In the rows, zero is written as 128.
A single turn carries every row of the set below to another of its rows. Some are shown first; where does it send the rows asked next?
mevef: [133 141 130 132 130 140 127 102 145 122 167 143  82 107 128 127 129 122
 111 138 119 125 120 115 134 122 107 119 115 107 121 176 134 130 139 117
 119 127 118 140 140 122 161 137 134 137  85 121 132 113 134 109 114 117
 128 138 112 105 133 115 144 142 121 126 127 137 129  95  99 128 122 119]
merop: [119 123 141 153 135 145 130 136 134 130 132 115 124 125 151 132 140 148
 133  97 147 139 145 127 107 116 128 128 114  98 148 100 121 191 113 111
 120 132 130 115 132 135 181 140 128 118 149 130 121 105 124 108 124 113
 143 149 113 143  88 143 146 122 140  81 141 142 123 139 125 108 130 143]
Sov: [128 131 128 118 127 136 129  80 101 115  92 180 164 140 127 141 131 120
 120 136 153 123 117 126 160 136 122 133 116 153 138 118 146 102 126 127
 120 125 136 141 145 145 154 123 112 121 165 126 117 140 137 147 121 129
 125 122 103 167 111 159  98 147 122 133 131 145 118 110 121 153 119 131]
dube: [140 143 139 111 105 149 128 128 152 131 163 145 183 125 110 100 135 106
 115 135 126 109 134  88 120 117 126 117 138 162 146 105 143 125 143 146
 127 106 170 130 142 127 119 141 149 153 126 138 111  88 125 132  95 129
 110 112 120 156 136 127 118 113 117 142 105 136 131 123 133 110 124 112]
Sigo: [138 132 136 122 132 150 121 102 160 140 171 122 183 119 121 125 130 128
 101 148 128 127 133 125 140 112  84 125 142 150 157 119 169 136 136 145
 140 131 142 134 135 112 125 127 142 153 163 126 120 100 138 148  87 129
 117 106 127 146 144 124 130 109 114 124 133 134 135 100 118 103 106 128]
Ririk: [127 138 128 112 154 123  95 138 113 133 114 108 142 120 137 159 129 118
 127 137  86 124 138 156 145 139 125 110 154 121 124 159 108 156 129 110
 154 130 123  87 112 144  87 142 125 131 118 136 142 139 121 140 100 123
 132 165 137 128  95 115 145 126 159 117 121 137 122 132 137 112 140 139]
Meva: [107 140 116 117 130 131 103 155 115 125 124 106 156 123 134 158 147 100
 135 108  91 106 127 151 143 118 154 116 156 116 136 164 108 143 142 140
 138 133 107 109 126 153  97 155 129 116  94 131 124 142 133 148 136 123
 136 142 128 164 107 127 142 138 152 117 125 146 127 134 159 126 123 117]
Sukov: [108 121 112 132 147 141 150 116 121 108 122 117 136 158 119 167 111 122
 142 137  98 116 125 123 128 128 104 130 119 113 113  96 158 138 117 119
 112 112 149 131 148 126 110 152 152 111 131 122 134 126 110 167 122 120
 130  94 138 119 120 141  76 155 164 111 127 142 141 136 122 118 116 121]
Zun: [149 121 139 137 111 164 111  93 166 146 136 136 118 116 100 100 127 135
 118 141 137 100 146 142 121 120 151 125 127 134 138 156 130 156 153 125
 135 136 126 153 129 145 133 131 111 121 101 140 125  86  97 144 133 132
 162 131 122 118 109 102 140 129 144 151 150 114 105 110 135 110 125 143]
gipi: [134 132 117 106 119 151 138 134 157 118 166 131 195 134 106  95 130 123
 104 129 129 144 127 103 115 114 103 134 110 160 128 138 175 141 127 131
 123 155 147 127 128 134 135 119 129 118 138 116 116 113 140 124  99 136
 108  98 131 128 136 125 129 124 106 134 140 147 125 117 144 123 118 141]
Sok: [124 113 109 148 144 158 120 116 127 100 115 130 139 172 115 133 111 129
 134 137 121 100 129 120 154 121 113 109 127 152  94  91 141 129 122 142
 146 135 164 127 120 138 114 151 127 102 125 109 124 142 111 170 121 114
 127 109 139 120 105 105  64 128 155 124 142 149 136 136 115 122 144 141]
nal: [118 116 142 136 133 133 150 103 125 140 115 165 125 147 125 103 121 143
 101 117 133 100 165 150 138 129 115  92 162 101 137 103 131 149 118 167
 148 102 149 108 144 147  99 119 132 123 125 139 127 143 141 159 133 157
 134 130 154 126 121 128 158 154 141 116 126 125 133 135 116 128 111 135]
pak: [137 135 132 122 134 130 137 158 121 131 143 144 121  99 126 151 117 131
 104 134 146 124 144 124 131 117 100 124 102 120 126  90  90 127 137 125
 176 127 119 121 147 168 141 144 123 130 162 131 124  93 116 133 125 181
 112 140 163 174 122 111 126 105 149 125 134 131 121 138 134 134 105 122]
ziri: [121 120 147 136 134 147 107 122 143 109 125  99 112 125 154 125 156 133
 141  97 163 142 138 125 132 120 135 143 122 126 135  95  95 164 134 128
 135 129 116 160 126 141 179 138 146 144 125 116 127 121 135 116 131 112
 116 165 113 138 115 102 131 130 121  90 118 131 125 100 138 114 151 108]
Mazam: [134 137 146 116 123 105 116  83 122 113  78 164 152 132 123 133 135 135
 121 158 142 130 130 102 155 151 111 135 117 148 140  97 138 117 142 118
 103 107 120 134 136 114 111 118 138 118 148 141 139 126 114 135 118 132
 121 135 111 147 119 154 119 129 145 133 113 123  92 119 129 138 115 163]
Raket: [142 164 101 145 110 130 132 110 126 151 145 157 111 107 123 114 128  95
 129 138 128  84 129 151 137 117  98 118 141 125 144 128 140 141 141 170
 134 148 114 128 149 164 129 146 150 115  93 124 118  91 117 115 141 143
 138 148 120 139 133  91 129 147 140 130 129 144 125  90 137 120 116 137]
mub: [128 154 114 129 127 135 117 144 133 108 103 123 112 118 125 136 143 124
 138 104 158 124 131 127 105 112 122 125 109 118 134  78 109 174 116 120
 159 152 123 135 124 158 176 135 162 120 135 125 110 111 119 106 145 131
 116 165 125 123 108 107 119 127 118  98 120 135 109 112 127 107 137 141]
lonuz: [149 115 126 134 132 106 121 102 148 121 160 120 120 129 137  98 113 130
 105 153 142 119 125 141 121 125 129 121 138 120 127 164 129 141 161 124
 118 130 142 107 155 157 133 149 149 118 118 138 158  74 132 125  94 146
 140 139 122 127 125 104 131 163 162 118 112 132 142 116 154 147 149 122]
Gug: [128 145 131 146 137 105 124 104 110 108 100 165 163 162 134 110 138 129
 137 127 151 124 113 118 170 131 113 142 132 151 138 115 136 104 139 128
  99 140 134 125 125 139 130 112 111 103 150 125 125 127 141 130 106 128
 131 138 100 173 117 140 110 129 127 136 153 141 111 114 127 154 118 176]
keli: [144 148 110 128 119 143 124 130 134 127 167 124 158 131 122  99 133 111
 103 147 124 112 130  63 130 100  94 135 140 154 126 109 163 130 148 129
 142 120 147  95 135 114 111 125 166 134 157 127 128 104 125 119  96 125
 120 123  99 132 141 121 136 117 136 155 129 140 112 120 124 117 111 136]
rimel: [129 140 135 114 131 115 132 106 121 105  82 168 160 150 106 114 136  95
 130 127 144 128 114 114 127 141 133 136 126 129 131 113 124 111 155 127
  95 137 128 123 141 129 115 130 133 113 166 146 145 130 125 127 112 135
 130 132 101 179 107 151 114 125 139 135 130 140  89  97 129 145 105 158]
Reli: [101 117 124 147 140 137 121 127 139 128 124 105 114 129 163 125 137 141
 119 107 150 119 132 107 123 112 127 142 130 111 155  85  95 159 127 135
 132 131 121 118 143 143 174 161 165 115 140 108 145  97 138 113 141 123
 123 160 105 139 117 123 130 129 150  93 110 135 126 152 144 130 144 128]
bis: [141 148 104 129 132 126  87 153 108 130 114 111 146 129 134 155 130 123
 144 127 105 109 133 145 142  96 146 119 155 119 128 161 126 135 125 123
 161 148 116  77 119 137 109 150 116 122 115 134 112 155 146 147 116 111
 129 166 131 130 107 100 123 135 134 127 144 143 137 142 136 127 154 126]
Bug: [137 100 135 109 127 181 114 128 130 131 113 159 116 161 147  78 153 131
 105 107 129 123 147 144 127 124 154 124 157  96 118 139 134 126 104 143
 109 110 147 139 140 138 104 119 139 117 121 121 120 130 138 156 137 147
 136 127 119 107 124 154 152 147 146 113 146 148 136 120 116 144 131 138]
tezi: [166 110 149 117 144 151 124 176 120 118 137 134 119 122 141 111 131 120
 120 143 127 138 133 132 124 108 128 151 134 134 144 116  99 133 129 110
 119 122 123 146 122 145 161 122 108 148 133 131 137  79 114 120 126 167
 121 123 127 159  98 153 132 102 141 136 173 142 137 140 126 127 119  99]
zafu: [138 136 127 136 121 129 137 188 129 132 147 153 131 109 135 133 136 143
 126 122 143 131 140 114 113 114 103 128  89 110 135  92  89 119 131 112
 126 144 106 112 162 122 135 142 112 137 130 128 121 109 130 125 135 135
 112 119 141 169 139 112 143 119 144 116 148 131 117 160 139 148 104 121]
pud: [129 127 126  95 130 144 111 145 114 139 115  97 143 118 118 158 124 115
 147 132  99 116 133 133 126 121 156 141 137 113 141 163 114 149 130 122
 141 127 110 109 121 122 100 135 123 114  96 130 127 159 121 151 127 124
 125 163 135 120 103 116 126 142 134 137 135 131 117 144 161 105 148 113]
Nura: [141 115 134 141 138 123 119 131 130  91 119 108 142 160 141 129 136 135
 150 130 108 119 147 123 141 133 123  94 136 128  81 111 153 149 155 135
 103 119 153 123 130 129  99 127 129 124 140 146 123 136 102 147 112 122
 127 116 116 127 106 147  88 106 176  99 135 175 130  92 112 108 108 129]
vuz: [117 101 112 137 153 139 132 120 133  94 133 115 133 180 129 117 117 128
 150 118 108 104 139 118 143 114 120 119 150 136  98 109 134 122 150 177
 108 128 131 142 127 132 120 153 127 120 117 121 140 164 121 150 122 112
 129 118 115 155 111 124  79 119 150 127 136 160 137 111 112 117 112 113]
fozo: [131 135 127 155 131 142 110 128 120 113 109 118 108 124 130 109 138 129
 130 106 153 123 155 125 113 113 137 131 135 135 140  90 115 180 136 137
 172 126 130 122 133 162 184 139 126 127 157 139 135  92 107 116 125 120
 129 142 124 142  76 116 129 125 141 100 130 136 114 143 132  87 147 127]
risav: [126 153 146 116 125 128 139  84 111 121  87 177 140 130 118 129 117 120
 137 142 130 140 133  92 156 143 134 152 106 129 154 112 154 108 138 132
 103 122 136 137 138 114 134 123 107 110 163 133 134 122 144 146 103 134
 117 134 124 157 119 143  92 130 125 137 130 121 107 133 124 128 141 141]
Dap: [122 129 143 133 118 148 130 136 126 110 119 148 118 134 128 101 151 111
 112 103 142 101 130 128 122 133 145  92 127  79 118 116 125 128 136 150
 132 119 162 108 169 115  90 109 152 114 119 115 122 141 164 164 136 140
  99 130 138 121 141 112 138 161 149 118 133 118 121 119 132 144 125 135]
rol: [140 128 136 118 129 140 133 119 123 106 127 131 103 157 125  90 128 125
 116 121 151 130 148 128 152 118 137 130 159  94 125 137 142 127 130 156
 150 118 141 141 117 148  98  92 141  98 138 134 125 136 144 165 118 179
 123 143 158 102 128 118 135 165 126 109 140 142 132 111 118 121 141 131]
lotod: [117 143 130 117 145 153 109 134 109 126 119 121 142 106 136 178 136 111
 115 127  88 112 128 150 161 118 131 121 153 113 134 163 121 147 105 125
 148 118 119 102 114 132 122 159 116 128  90 130 111 139 133 147 124 125
 125 153 127 121 100 150 129 133 159 122 130 155 128 147 128 124 146 116]
lod: [134 131 127 124 134 136 136 128 134 127 100 127 144 159 125 134 128 129
 180 131  91 124 152 119 124 135 116 129 121 119 105  84 159 141 130 128
  87 134 150 141 134 119  83 137 149 129 121 128 125 137 103 149 135 112
 125 128 132 111 134 104  87 120 151 107 134 138 127  98 128 115 118 129]
vav: [175 133 140 134 133 149  99 180 126 115 123 135 122 104 135 128 151 124
 119 143 149 131 126 136 132 105 106 132 107 123 129 103  96 125 129  90
 130 152 110 134 136 107 150 120 119 165 144 126 122 103 124 133 127 140
 105 129 118 139 131 113 139 109 145 120 173 136 117 114 113 139 113 113]
fode: [137 121 126 155  87 136 122 119 139 165 146 145 122 112 129 120 119 137
 104 139 139  83 118 123 114 106 148  90 100 114 128 155 132 140 142 117
 114 139 154  87 166 139 143 139 113 100 118 139  99  99 124 125 125 138
 130 150 103 117 126 121 117 128 129 117 142 159 145 130 122 129 128 146]
Tutav: [111 135 120 109 132 160 133 123 164 136 142 129 180 135  99 108 133 120
  78 119 108 108 116 112 123 101 101 139 118 157 119 110 150 136 125 129
 126 131 143 128 127 142 120 140 150 145 136 124 108 101 130 122  97 163
 117 128  88 136 145 132 132 105 131 158 128 149 123 110 118 128  89 141]
Sur: [145 147 120 139 136 134 106 139 110 109 109 147  93 150 130  95 152 133
 117 111 118 101 143 152 114 114 120 116 153  88 116 116 151 130 110 131
 136 103 136 125 153 123 103  92 135 129 118 130 109 130 144 151 108 140
 121 128 124 117 124 136 145 155 132 132 158 122 133 120  93 113 104 162]
zuse: [161  97 136 107 138 144 125 155 119 139 154 134 122 121 156 119 117 134
 119 152 151 140 143 106 144 115 112 150 132 146 135 106  97 120 142 127
 152 135 118 131 123 160 143 127 131 125 150 102 147 107 116 125 148 167
 121 152 149 156 120 109 128 106 137 135 154 128 127 131 152 146 131 111]

dube turns into Tutav
Zun turns into Raket
And these:
nal turns into Sur
lod turns into vuz
Meva turns into lotod
Mazam turns into Gug
mub turns into ziri
pak turns into vav

